In the data rows, the value 128 means zero.
Here are some points, one per row:
[108 120 206 195  66  85 148 122 124  68 107 149 112 165  38 142 135  98
 160 111 144 170 128 119 167 135 108 149 130 139 127 129]
[205 143 164 156 184 164 111 115 216  92 118 190 118 157 191 150 178 144
 160 131 138 131 103 153 198 168 119 199 142 138 100  79]
[187 166  92 150  96 116 181 181 123 131 111  97 206 116 136 166 195 143
 119 105 160 113 134 108 100 123 183 102 141  91 163  90]
[147 189 101 243 178  80 146 119  86  42 149 145 142 166  80  85 111  93
 169  60  85 177  80 141 105 152 157  97 133 161 202  40]
[ 96  46 171 155 124 115 148 168 128 159 129 174 147 120 171  63 162 145
 122 104 158 192 124 170 105 108 182  93 130  72  68 125]
[150 152 150 177 181 143 130  34  39 115 159  82 128  28 108 166 153  91
 136 190  61 117 110 120 132 138  78  79 162 103  54 116]
[144  94 166 107 162 116 137 181  36 130 118 117 139  57 119  99 140 136
 118 123 101 128 180  99 143  64 113 114 169  87 156 116]
[ 64  57 108 116 105 136  75 121 126  91 130 134 134 148  94 104 132 123
 124 133 114 133  84 137 185 145 167 112 135 193 122 108]
[118 174 106 122  78 186 141  94 186 192 117 108 153 126  45 199 184 127
  78  88 188  67 149 158 107 144 148 103 138 123 136 160]
[121 146 143 213  94 113 129  66 111 158  96 187  99 146 109  33 107 124
  47 107  51 203 192 185  26  84 120 177 174 141  30 189]
[ 79 196 154 118  90 111 140 169 121 107 144 122 124 187 101 140 154 141
 200 123 132 109 139 134 111 145 127 142 143  84 122 184]
[107 141 123 156 161 151 120 173  97 141  99 144 154  52 146 111 122 137
 101 129  75 129 131 113  93  54  63 149 106 119 151  97]
[133 177  82  50 102 185 142 140 135 142  97 109 129 177 157  80 152 146
 155 126 147 164 130 155  88 142 174  84 100 111  79 122]
[ 90  76 121  59 100 124 172 161 119 116 116  31 111  95 130 114  81 133
 124 101 111 141 114 163  88 122  97 119 120 143 109 108]
[ 94 171 119  57  99 159 118 185  99 119 103 100 175  80  60 179 182 123
 157 119 120 143 124  85 130 150  81 135  92 152 131 137]
[110 121 168 140 132 131 130 130 155 140 137 163 132 118 111 128 126 161
 147  99 103 199  66 165 128  98 149 128 175  47 120 180]
[ 69 176 187 156  52 136 109  69  73 127  97  86 109 114 161  72   0 159
  67 200 198 145  76  92 143 217  56 129  79  33 209 121]
[ 78   0 195 170 123 143 159 111 135 111 189  66 136 136 194 165  58 153
 130  61 112  62 126 127 107 180 131 153 140 120  65  84]
[185  86 152 143 178  90 134 158 145 203 148 141 110 147 107  94 132 116
 113 169 168  72 133  79  94 204 111 122 187 197 123 141]
[ 48 208 131 142 131  71 140 140 161 121 134 102 108 207 125 164 168 166
 152 118 150 125 148 105 126 121 153 114 204 101 121 165]
[186  83 176  48 159  98  92 167  85 145 131 105 120 166 105  73 157  90
 102 185 160 129  96 122  68 183  84 101  92 207 128 156]
[188 146 109 112  40 126 145 132   3 194 169 105 124 150 108 193 197 196
 121 129 141 102 167 149 128 152  97 148 114 119 126  52]
[123 216 113  87 128 175 174 117 182 129 114 144 214 141  86 111  97  80
 133 206  21  89 149  87  94 187 246 134 137  87  88 111]
[188  88 129 124 142  99   0  76  98 197  79  48 231 216 119 158   0  90
 176  68 111 196 207 106 107 135 166 207  95 122 156 115]
[162 157  76 225 122 183  60 146 109 145 138  58  91 122 168 156 202  84
 179  57 189  83 117  92 126  98 108  96  57 100 116 187]
[150  91 135 146 123 171 143 138  99 230 157 199  96  66 142  65 105 201
 132 101  96 212 122 159 133 123 190  88  78 101 116 129]
[134  96 150 114 182 171 109 115  35 169 167 161 132  61 180 116 147  70
  88  68 122  62 154  91 147 107  77 100 128 146  84 127]
[118 174  36 142  96  78 160  77 100 108 172 183  92 146 139 148 203 147
 208  93  66  95 106  68  75 168 161 173 122 141 154  88]
[112 153 156 120  86  91 130 113 120  82  60 182 154 139 225 136 159  93
 123  95 142  76 149 146  89 172 179  26 108  96 182 217]
[141  73 113 123  45 139  97 164 118 105 160 149 104 146 101 150  89  82
  60 110  83 132  46  91 154 146 197 107  86 131 122 118]
[ 93 111 134  78 123  98 115 108 184  96  97  29 116  88 167  87 117 171
 127 106  99  83  79 172  67  79  88 118 168 127 155  71]
[131 167 136 146 110 182 106 148  97 125 184 119 107  36 120  76 124 126
 175 142 124  76 184  91 164  51 153 171  68 134  99 163]
[ 98 122 135 112 160 143 175 152 124 174 125 175 137 157 114 142  76 104
 215 114 147 153 103 168 149  91 147 128 172  52  94 156]
[ 86 168 135 113 187 189 121 108 126 165 127  92  91 156 131 166 155 145
  94  67 108 217  85 134 130 144 194 131 173  85 108 134]
[190 113 101 167 143 140 137 121 164 156 131 151 109 154 119  82 120 112
 145 173 104  94 139 119  94 151  89 124  93 194 198 151]
[227 137 138 109 139 132 169 150 146 142 148 141 135 153 135 127 115 116
 149 140 125 111 141 173 201 149 120 138 141 167 209 152]
[118 106 148 110 111 126  99 108  81  75 126 141 147 160  94 110 116 109
  98 100 144 166 119 144 172 129 154 100 142 167 169  85]
[197 164 112 157 126 132 177 182 135  76  97 156  95 121 117 111 143  67
  58 136 153 148 166 229 206 191 125 212 112 126 131 152]
[ 82 130 118 184  98 175 129 184 106 109 118 127  36 119 211 178  11 130
 141 146 148 169 143 151  87 130 158  94 104 183 123  86]
[128 186 104 109 135 177  66 135 125  65 169 117 152  31 120 134 153 131
 163 110 168 115 155  47 113 110 129 151 154 153 113 171]
[237 142 125 123 132 186 134 175 162 162 123 158 118 143 138 137 100 137
 162 139 145  99 143 123 154 143 115 133 235 211 199 147]
[ 65  50  88  87 119 178 179  77 134 146 109  39  82  76 148 114  73 104
 149  93 100 110 124 143 108 184 110 170 176 146 126 123]
[145 163 163 138  61  87 165 121 159  99 125 171 228 119 179 198 107 152
 138 133 123 168 113 147 220 138 111 139 167 255  81 125]
[ 84 165  91  64 138  72 182 115 165 147 175  99 138 191 126 112 155 139
 172  92 127 141 140 132 147 189 167  82  91  87 124 154]
[116  15 138 121  62 127  93 149 133  51 114 168 122 163  73  53 128 124
 116 124 137  69 109 146 149 100 183 109 140 125 137 103]
[ 94 134 143 145 148 106 153 139 155 201 118 148 121  57 150 151  95 143
 117 141 111 107 106 130  91  21  93 156  65 135 150  80]
[132 104 183 106 182 112 147 157 109 140 126  99 135  40 134 153 132 156
 115 122  81 153 134 111 134  68 106 161 185  85 165 117]
[128 124 108 139 170 147 115 147 152 119  98 143  91 136 125  86 188 124
 103 104 120 146 148 205 218 208  70 173 100 179 191 145]
[215 141 195 121 147 117  90 151 196 131  66 123  91 155 125  97 155 249
  97 171 141 114 145  38 189 181 116 163 191 143 142 134]
[148 161 106  85 188  40 161 111 141 182 107 108  56 113 118 153  77  74
  92 100  80  58 102 122 179  51  65 115 109  38 111 122]
[100  70  18 172 143 153 142 114 190 126 130 108 123 121  73 146  19 168
  49  92 183  94 135 145 143 147 125 109 149 134  88 148]
[148  92  81  62 146  57  94 117 118  87  71 122  72  91 140 117 112 162
 115 131 115 163 127 120  82  93  88  89 110 107  54  77]
[143 153 165 120 183  78 121 151 131 161 112  94 104 117 123 134 129 108
 136 201 153 160  98  92  77 155 124  84 154 249 146 154]
[119 109 120 164  82 132  56 113 139  97 125 134  76 113 107 144  74 112
 121 175 150 130  85 145 133 108 171  63 198 137 137  99]
[160  95 134 119 125  27 108 136 149 140 113  84 123 105 137 123 110 100
  99  85  88 122 102 106 107  87  78 143  87  42  93 117]
[150 187 131 120  59 140 121 171  89 117  98 141 175 135 123 145 190 106
 161 115 151  63 114 146  78 132 115 150 107 113 120 129]
[197 109 126 159 185  51 120 158 162 162 163 142 124 147 113 125 125 126
  94 161 137 109 105  63 135 198 111 100 120 154 126 157]
[137 136 239 126  97 211 185  94 223 110 112 169  73 207  81 149 172  92
 113 105 107 178 187  69 143  90  88 104  42 185 143  65]
[193 157 154 175 157 124 162 116 176 118 121 106 164 144 151 124 164 144
 153 131 152 182 129 188 227 160 122 123  65 161 140 130]
[ 57  94 103 181 152  92 149 111 103 132 107  85 174  80 130  94 173 151
 105 166  92 108 255  76 160  86 118 110 122 155 129 151]
[107 144 102 127 142 123  94 169  89 131 140 124 130  93 185 156 157 114
 102 165  68  68 172  79 173  87 147 126  86 130 154 133]
[ 99 139  71 171 166 140  89 132 132 117 104 122 168 100 122 145 171 159
  84 142 130  44 160  63 136 104 100 120 111 122 116 128]
[108 167 107  45  97 163 122  61 125 173 121 123 121 175 165 127 140 192
 139 140 148 153 150 168 151  97 181 106 178 126 116 158]
[112 168 107 145  98 102 110  96 126  94 111 199 113 181 121 150 125 132
 145 161 152 155 130 123 195  89 104 129 199 215 103  83]
[ 45 126 130 121 136 138  92  96 141 206 148 203 142 127 136 117 122 158
 123 129 113 168  27 157 139 119 125 150 120  89 128 139]
[102 142  90  86 173 201 187 113 103 139  63 214 181 205 147  87  93 131
 145 108 212 142  93  68 113 135  92 109 129  35  91 106]
[ 41 241 184  91 164 157  76 166 180 133 248 151 179 189 147 134 100 130
  94 145 143 107 204 221  97 163 119 111 128  99 105  76]
[110  84 139 123 202 113 173 156  91 135 146  72 117 178 166  91 169  64
  66 205 217 163  62  68  69 100 179 255  98 217 152 179]
[127  71  99 104  83 133 141 188 141  74 126  66 101 118 148 116  21 139
 137  91  86 121 115 116 131 144 119 123 143 108  87 143]
[ 70  76 159 150 133 141 114 100 151 218 129 202 147  81 125  85 138 138
 148 123 112 176  80 184 115  96 158 116 128 110 118 137]
[182 130  87  40  98  78 116  47 179  67 255 112 121  41 120  79  68 117
 113  76 193 191 153 119  78  45 107 151 134  86 141 146]
[103 121 127 169 112  99 133  58 131 103  95  82 111 154  82  79 136  63
 174 187 191  89  88 182 214  89 193 149 126 129 131  59]
[ 95 181 131  87  82 111 141  92 103  91 105 171 171 147 163 163 188 107
 158 113 118  65 109 132 106 136 125 178 132 119 140 166]
[117  60  67 115 113  70 103 132 168 114 160 180 114  85 137 246 221  63
 155 210 162 162 234 129  83 190 103 158 131  23 194  84]
[192  59  91 179 138 223 150 120 158  68 182  56 172 221 149 166 163 109
 122 254  81 176  99 141 125  99  17  59 123 140 154 197]
[167 101 134  96 223 117 145 103  70  42 101 180 105 107  38 255 110 238
 154 153 142  42 147 187  51 107 201 148   4 143 136 206]
There is one direction along which these points spread out most. Take the direction at right angles to it along which they spread out most. Go by this last direction. Where along it does each point below lie, from 0 to 99? 50 is the average, and the first point above lies past it. One standard deviation of the points above along it is 16.
[ 95 181 131  87  82 111 141  92 103  91 105 171 171 147 163 163 188 107
 158 113 118  65 109 132 106 136 125 178 132 119 140 166] 45
[143 153 165 120 183  78 121 151 131 161 112  94 104 117 123 134 129 108
 136 201 153 160  98  92  77 155 124  84 154 249 146 154] 39
[145 163 163 138  61  87 165 121 159  99 125 171 228 119 179 198 107 152
 138 133 123 168 113 147 220 138 111 139 167 255  81 125] 63
[ 98 122 135 112 160 143 175 152 124 174 125 175 137 157 114 142  76 104
 215 114 147 153 103 168 149  91 147 128 172  52  94 156] 73
[150 187 131 120  59 140 121 171  89 117  98 141 175 135 123 145 190 106
 161 115 151  63 114 146  78 132 115 150 107 113 120 129] 38
[185  86 152 143 178  90 134 158 145 203 148 141 110 147 107  94 132 116
 113 169 168  72 133  79  94 204 111 122 187 197 123 141] 39
[127  71  99 104  83 133 141 188 141  74 126  66 101 118 148 116  21 139
 137  91  86 121 115 116 131 144 119 123 143 108  87 143] 56
[116  15 138 121  62 127  93 149 133  51 114 168 122 163  73  53 128 124
 116 124 137  69 109 146 149 100 183 109 140 125 137 103] 65
[227 137 138 109 139 132 169 150 146 142 148 141 135 153 135 127 115 116
 149 140 125 111 141 173 201 149 120 138 141 167 209 152] 49
[133 177  82  50 102 185 142 140 135 142  97 109 129 177 157  80 152 146
 155 126 147 164 130 155  88 142 174  84 100 111  79 122] 67
[110 121 168 140 132 131 130 130 155 140 137 163 132 118 111 128 126 161
 147  99 103 199  66 165 128  98 149 128 175  47 120 180] 74
[123 216 113  87 128 175 174 117 182 129 114 144 214 141  86 111  97  80
 133 206  21  89 149  87  94 187 246 134 137  87  88 111] 59
